In the data rows, the value 128 means zero.
Some points:
[165, 122, 126, 145, 92, 121, 62, 108, 94, 163, 142, 183, 216, 111,
 191, 62, 87, 108, 141, 160, 79, 100, 80, 110, 150, 68, 157, 111,
 144, 136, 112, 148]
[118, 104, 145, 140, 57, 74, 157, 133, 129, 33, 84, 149, 162, 176,
 141, 141, 193, 154, 226, 102, 119, 120, 234, 124, 218, 46, 106, 76,
 76, 83, 143, 84]
[90, 71, 58, 54, 222, 69, 65, 135, 138, 112, 182, 116, 86, 139,
 92, 46, 200, 130, 162, 189, 112, 164, 108, 63, 75, 110, 11, 39,
 84, 141, 173, 98]
[150, 83, 85, 129, 139, 132, 126, 100, 155, 100, 78, 162, 130, 112,
 136, 99, 90, 100, 98, 92, 94, 74, 100, 108, 156, 120, 147, 110,
 110, 98, 104, 150]
[137, 134, 64, 125, 114, 123, 153, 153, 113, 135, 84, 129, 150, 142,
 140, 90, 161, 132, 133, 119, 149, 125, 103, 185, 103, 174, 139, 126,
 137, 131, 152, 165]
[134, 145, 95, 148, 58, 170, 55, 22, 165, 106, 166, 180, 171, 59,
 144, 118, 154, 107, 77, 76, 232, 100, 50, 70, 192, 126, 132, 64,
 87, 156, 149, 53]
[122, 94, 96, 133, 113, 168, 157, 162, 147, 127, 133, 82, 145, 170,
 142, 175, 96, 122, 124, 149, 160, 124, 118, 142, 106, 127, 149, 144,
 97, 127, 92, 26]
[167, 64, 161, 107, 115, 98, 102, 133, 119, 114, 118, 122, 78, 101,
 149, 152, 180, 176, 61, 144, 143, 104, 117, 77, 104, 159, 128, 126,
 148, 116, 96, 159]
[101, 170, 158, 107, 70, 79, 139, 112, 135, 112, 147, 125, 83, 127,
 95, 123, 162, 94, 90, 155, 193, 118, 78, 137, 67, 124, 120, 140,
 148, 81, 83, 173]
[64, 85, 191, 104, 133, 130, 143, 128, 136, 93, 120, 143, 83, 99,
 103, 129, 120, 140, 112, 144, 150, 125, 138, 98, 119, 133, 126, 120,
 182, 74, 105, 166]
[163, 64, 189, 153, 147, 168, 125, 142, 88, 108, 166, 185, 37, 114,
 146, 59, 10, 121, 96, 147, 158, 193, 64, 184, 115, 93, 56, 149,
 9, 129, 127, 116]
[186, 117, 161, 40, 85, 189, 138, 200, 148, 202, 142, 178, 112, 191,
 140, 77, 149, 73, 54, 170, 87, 70, 189, 79, 152, 217, 153, 198,
 158, 76, 232, 73]
[151, 97, 132, 125, 116, 159, 150, 118, 159, 136, 150, 94, 126, 136,
 86, 166, 104, 147, 124, 134, 100, 137, 173, 151, 148, 113, 176, 70,
 87, 105, 105, 120]
[176, 130, 146, 101, 131, 139, 120, 145, 113, 126, 135, 124, 156, 116,
 84, 190, 132, 158, 149, 173, 99, 149, 177, 154, 122, 100, 163, 114,
 148, 103, 95, 77]
[150, 97, 116, 65, 196, 30, 162, 149, 130, 159, 145, 169, 106, 121,
 136, 182, 147, 74, 149, 36, 135, 255, 54, 128, 220, 137, 210, 145,
 112, 109, 144, 98]
[134, 127, 98, 72, 96, 160, 127, 170, 170, 128, 58, 107, 115, 160,
 111, 160, 133, 80, 135, 146, 139, 130, 117, 144, 96, 111, 131, 96,
 121, 110, 63, 58]
[91, 150, 85, 172, 123, 63, 123, 139, 90, 121, 206, 99, 56, 155,
 201, 54, 156, 88, 165, 138, 136, 162, 153, 125, 139, 76, 190, 209,
 167, 151, 77, 83]
[107, 162, 164, 124, 120, 112, 74, 64, 172, 223, 117, 147, 98, 93,
 123, 196, 21, 151, 162, 80, 142, 120, 115, 101, 78, 57, 88, 139,
 145, 75, 195, 116]
[132, 164, 231, 219, 250, 126, 147, 138, 148, 125, 69, 80, 57, 63,
 180, 104, 200, 123, 151, 183, 140, 62, 51, 161, 124, 87, 167, 89,
 176, 83, 184, 69]
[126, 105, 185, 130, 178, 113, 105, 129, 134, 83, 183, 98, 231, 142,
 99, 168, 88, 92, 165, 77, 125, 170, 128, 161, 132, 216, 134, 87,
 154, 103, 147, 124]
[106, 151, 158, 117, 94, 67, 107, 93, 75, 137, 148, 150, 227, 91,
 154, 121, 118, 74, 87, 179, 115, 127, 111, 164, 118, 120, 151, 111,
 94, 143, 159, 120]
[162, 115, 123, 163, 119, 113, 85, 59, 88, 173, 140, 186, 132, 175,
 199, 175, 54, 149, 170, 156, 121, 104, 96, 73, 81, 111, 127, 120,
 105, 65, 196, 185]
[153, 111, 118, 113, 147, 158, 139, 133, 135, 114, 96, 114, 133, 164,
 118, 177, 129, 135, 136, 150, 93, 138, 149, 183, 120, 124, 150, 106,
 123, 78, 94, 89]
[67, 88, 177, 105, 122, 104, 145, 147, 134, 123, 125, 141, 85, 89,
 117, 131, 138, 131, 100, 141, 136, 104, 147, 117, 115, 130, 136, 117,
 141, 76, 102, 163]
[176, 89, 80, 183, 119, 191, 155, 151, 113, 85, 120, 100, 191, 105,
 150, 154, 123, 107, 132, 157, 129, 235, 124, 124, 105, 113, 76, 150,
 182, 94, 91, 62]
[156, 145, 52, 163, 129, 84, 152, 90, 180, 111, 128, 126, 129, 87,
 122, 103, 75, 181, 121, 128, 31, 84, 75, 103, 191, 129, 110, 121,
 70, 58, 87, 140]
[185, 172, 189, 155, 140, 145, 65, 118, 133, 101, 103, 125, 172, 90,
 162, 20, 116, 64, 90, 36, 116, 154, 157, 110, 80, 45, 133, 176,
 44, 120, 181, 170]
[197, 168, 123, 142, 127, 152, 145, 146, 170, 119, 124, 50, 104, 97,
 54, 139, 139, 116, 102, 115, 89, 177, 218, 136, 75, 95, 166, 108,
 79, 102, 131, 116]
[124, 165, 101, 137, 124, 116, 169, 115, 112, 138, 127, 106, 134, 91,
 117, 161, 125, 208, 125, 116, 146, 179, 125, 142, 125, 133, 107, 175,
 168, 152, 192, 142]
[151, 134, 92, 117, 144, 129, 114, 136, 157, 121, 87, 147, 153, 139,
 120, 98, 148, 156, 140, 125, 141, 113, 119, 164, 124, 171, 143, 142,
 138, 164, 151, 157]
[112, 143, 126, 181, 120, 89, 160, 166, 236, 55, 69, 225, 163, 163,
 122, 85, 65, 162, 142, 170, 154, 164, 139, 108, 61, 184, 143, 130,
 165, 224, 166, 142]
[86, 160, 100, 155, 207, 167, 175, 20, 34, 121, 83, 183, 123, 239,
 113, 156, 147, 118, 99, 126, 149, 179, 204, 74, 96, 139, 172, 129,
 83, 112, 90, 88]
[76, 147, 166, 98, 85, 84, 80, 140, 102, 160, 128, 157, 152, 47,
 97, 106, 39, 131, 141, 175, 93, 136, 115, 113, 134, 90, 152, 152,
 120, 107, 114, 122]
[99, 68, 100, 108, 147, 170, 100, 51, 118, 142, 122, 78, 121, 162,
 47, 68, 112, 158, 147, 180, 187, 130, 133, 174, 202, 81, 197, 161,
 184, 195, 195, 151]
[158, 107, 119, 114, 172, 138, 190, 233, 113, 116, 179, 122, 161, 135,
 81, 147, 99, 128, 155, 95, 200, 24, 110, 128, 138, 91, 148, 134,
 106, 201, 166, 189]
[182, 186, 123, 20, 141, 192, 171, 127, 86, 139, 81, 88, 99, 82,
 207, 104, 61, 111, 162, 132, 160, 170, 181, 94, 217, 122, 67, 28,
 190, 166, 117, 215]
[128, 161, 139, 145, 101, 184, 110, 144, 186, 236, 160, 255, 94, 78,
 119, 128, 234, 157, 176, 138, 157, 142, 178, 213, 149, 116, 55, 131,
 142, 161, 67, 160]
[153, 78, 111, 123, 56, 122, 195, 73, 168, 158, 121, 56, 81, 116,
 194, 165, 122, 131, 223, 80, 127, 105, 128, 132, 71, 162, 113, 154,
 114, 215, 204, 113]
[84, 115, 105, 62, 180, 129, 150, 132, 124, 72, 224, 182, 150, 132,
 188, 157, 147, 164, 29, 64, 73, 61, 138, 181, 64, 45, 71, 170,
 200, 145, 129, 101]
[149, 119, 156, 126, 137, 91, 148, 73, 144, 91, 178, 128, 131, 116,
 142, 128, 153, 152, 76, 166, 149, 110, 147, 106, 135, 133, 117, 150,
 146, 119, 88, 163]
[123, 150, 104, 141, 104, 132, 138, 170, 28, 143, 122, 150, 88, 66,
 104, 100, 126, 221, 171, 102, 135, 92, 139, 138, 126, 209, 153, 125,
 105, 114, 140, 134]
[66, 154, 176, 148, 110, 117, 151, 157, 151, 139, 230, 103, 125, 190,
 181, 111, 100, 116, 134, 138, 172, 141, 121, 166, 143, 125, 155, 62,
 154, 121, 81, 128]
[104, 80, 148, 123, 154, 119, 129, 88, 149, 96, 122, 131, 105, 128,
 168, 136, 163, 105, 92, 129, 151, 72, 147, 118, 141, 159, 114, 141,
 127, 85, 102, 168]
[71, 118, 101, 218, 117, 147, 0, 202, 173, 102, 181, 75, 74, 167,
 182, 157, 140, 107, 126, 93, 161, 163, 163, 122, 172, 175, 105, 153,
 156, 40, 127, 183]
[99, 172, 100, 106, 119, 105, 154, 146, 92, 112, 69, 120, 139, 141,
 152, 107, 137, 125, 127, 117, 146, 133, 110, 186, 121, 147, 120, 157,
 159, 154, 160, 156]
[118, 138, 98, 167, 122, 141, 155, 117, 95, 133, 133, 102, 150, 92,
 148, 156, 164, 145, 97, 178, 126, 141, 149, 191, 131, 183, 114, 86,
 82, 171, 225, 174]
[121, 171, 102, 121, 133, 112, 96, 79, 159, 141, 141, 88, 137, 197,
 102, 144, 108, 81, 125, 144, 53, 125, 136, 228, 108, 149, 114, 92,
 139, 159, 88, 96]
[145, 223, 185, 129, 84, 153, 229, 144, 156, 156, 190, 136, 116, 218,
 42, 75, 154, 96, 89, 150, 48, 120, 94, 67, 222, 170, 36, 178,
 162, 105, 229, 75]
[109, 213, 67, 154, 140, 142, 91, 174, 60, 108, 135, 132, 79, 117,
 61, 149, 80, 105, 143, 103, 147, 78, 193, 76, 91, 166, 116, 73,
 155, 136, 108, 34]
[72, 137, 96, 99, 136, 144, 144, 165, 129, 127, 57, 115, 143, 116,
 126, 127, 158, 168, 95, 93, 132, 147, 95, 139, 120, 149, 142, 154,
 115, 182, 167, 144]
[65, 74, 119, 162, 84, 107, 149, 152, 58, 166, 83, 75, 176, 143,
 73, 128, 118, 137, 71, 85, 113, 132, 70, 88, 117, 90, 109, 107,
 135, 92, 142, 168]
[247, 160, 94, 114, 111, 121, 109, 135, 128, 82, 118, 115, 123, 197,
 67, 155, 183, 116, 174, 111, 147, 128, 89, 135, 55, 97, 149, 127,
 164, 92, 85, 120]
[126, 126, 95, 127, 141, 109, 133, 150, 120, 147, 126, 107, 156, 71,
 119, 107, 117, 164, 135, 140, 139, 120, 184, 154, 153, 163, 170, 154,
 127, 152, 170, 153]
[164, 116, 114, 213, 136, 82, 108, 145, 114, 112, 90, 185, 60, 131,
 75, 255, 123, 38, 74, 158, 76, 132, 182, 131, 199, 97, 136, 122,
 129, 222, 118, 166]
[42, 194, 145, 107, 147, 231, 125, 151, 166, 129, 193, 111, 133, 133,
 191, 174, 201, 133, 168, 156, 60, 172, 76, 16, 108, 110, 224, 120,
 98, 175, 89, 190]
[159, 143, 226, 116, 117, 103, 17, 163, 97, 129, 86, 76, 122, 208,
 152, 158, 113, 240, 88, 84, 103, 143, 98, 116, 153, 142, 122, 108,
 85, 216, 82, 71]
[134, 86, 140, 187, 193, 66, 175, 131, 163, 255, 122, 90, 205, 148,
 162, 90, 169, 147, 76, 118, 171, 110, 176, 66, 117, 116, 68, 115,
 136, 130, 45, 148]
[140, 69, 214, 131, 110, 123, 163, 57, 122, 105, 192, 96, 103, 80,
 108, 94, 155, 101, 157, 104, 89, 115, 155, 93, 105, 194, 141, 142,
 152, 172, 65, 160]
[103, 58, 142, 141, 104, 180, 121, 100, 89, 138, 78, 143, 153, 91,
 115, 97, 122, 42, 179, 77, 55, 86, 82, 116, 100, 143, 101, 158,
 128, 162, 72, 88]
[111, 182, 116, 66, 162, 137, 122, 120, 125, 108, 83, 96, 179, 109,
 90, 176, 138, 132, 197, 204, 192, 99, 120, 138, 159, 156, 64, 255,
 70, 126, 104, 144]
[121, 135, 87, 118, 117, 187, 123, 134, 144, 148, 90, 165, 107, 140,
 127, 73, 107, 189, 161, 83, 135, 118, 89, 182, 150, 140, 137, 150,
 143, 116, 109, 170]
There is one direction along which these points spread out most. Take the direction at right angles to it along which they spread out most. Then take the direction at right angles to both along which they spread out most. Go by this last direction. How far along it is each point below, from 0 to 99? 50 is the average, and the first point above lies past it. One standard deviation of the points above along it is 16.
[99, 68, 100, 108, 147, 170, 100, 51, 118, 142, 122, 78, 121, 162,
 47, 68, 112, 158, 147, 180, 187, 130, 133, 174, 202, 81, 197, 161,
 184, 195, 195, 151] >> 58
[197, 168, 123, 142, 127, 152, 145, 146, 170, 119, 124, 50, 104, 97,
 54, 139, 139, 116, 102, 115, 89, 177, 218, 136, 75, 95, 166, 108,
 79, 102, 131, 116] >> 61
[126, 126, 95, 127, 141, 109, 133, 150, 120, 147, 126, 107, 156, 71,
 119, 107, 117, 164, 135, 140, 139, 120, 184, 154, 153, 163, 170, 154,
 127, 152, 170, 153] >> 55
[156, 145, 52, 163, 129, 84, 152, 90, 180, 111, 128, 126, 129, 87,
 122, 103, 75, 181, 121, 128, 31, 84, 75, 103, 191, 129, 110, 121,
 70, 58, 87, 140] >> 62
[112, 143, 126, 181, 120, 89, 160, 166, 236, 55, 69, 225, 163, 163,
 122, 85, 65, 162, 142, 170, 154, 164, 139, 108, 61, 184, 143, 130,
 165, 224, 166, 142] >> 57
[42, 194, 145, 107, 147, 231, 125, 151, 166, 129, 193, 111, 133, 133,
 191, 174, 201, 133, 168, 156, 60, 172, 76, 16, 108, 110, 224, 120,
 98, 175, 89, 190] >> 28
[126, 105, 185, 130, 178, 113, 105, 129, 134, 83, 183, 98, 231, 142,
 99, 168, 88, 92, 165, 77, 125, 170, 128, 161, 132, 216, 134, 87,
 154, 103, 147, 124] >> 59
[158, 107, 119, 114, 172, 138, 190, 233, 113, 116, 179, 122, 161, 135,
 81, 147, 99, 128, 155, 95, 200, 24, 110, 128, 138, 91, 148, 134,
 106, 201, 166, 189] >> 52
[140, 69, 214, 131, 110, 123, 163, 57, 122, 105, 192, 96, 103, 80,
 108, 94, 155, 101, 157, 104, 89, 115, 155, 93, 105, 194, 141, 142,
 152, 172, 65, 160] >> 28
[84, 115, 105, 62, 180, 129, 150, 132, 124, 72, 224, 182, 150, 132,
 188, 157, 147, 164, 29, 64, 73, 61, 138, 181, 64, 45, 71, 170,
 200, 145, 129, 101] >> 26
[145, 223, 185, 129, 84, 153, 229, 144, 156, 156, 190, 136, 116, 218,
 42, 75, 154, 96, 89, 150, 48, 120, 94, 67, 222, 170, 36, 178,
 162, 105, 229, 75] >> 13
[64, 85, 191, 104, 133, 130, 143, 128, 136, 93, 120, 143, 83, 99,
 103, 129, 120, 140, 112, 144, 150, 125, 138, 98, 119, 133, 126, 120,
 182, 74, 105, 166] >> 26
[118, 104, 145, 140, 57, 74, 157, 133, 129, 33, 84, 149, 162, 176,
 141, 141, 193, 154, 226, 102, 119, 120, 234, 124, 218, 46, 106, 76,
 76, 83, 143, 84] >> 64
[72, 137, 96, 99, 136, 144, 144, 165, 129, 127, 57, 115, 143, 116,
 126, 127, 158, 168, 95, 93, 132, 147, 95, 139, 120, 149, 142, 154,
 115, 182, 167, 144] >> 56
[150, 97, 116, 65, 196, 30, 162, 149, 130, 159, 145, 169, 106, 121,
 136, 182, 147, 74, 149, 36, 135, 255, 54, 128, 220, 137, 210, 145,
 112, 109, 144, 98] >> 57
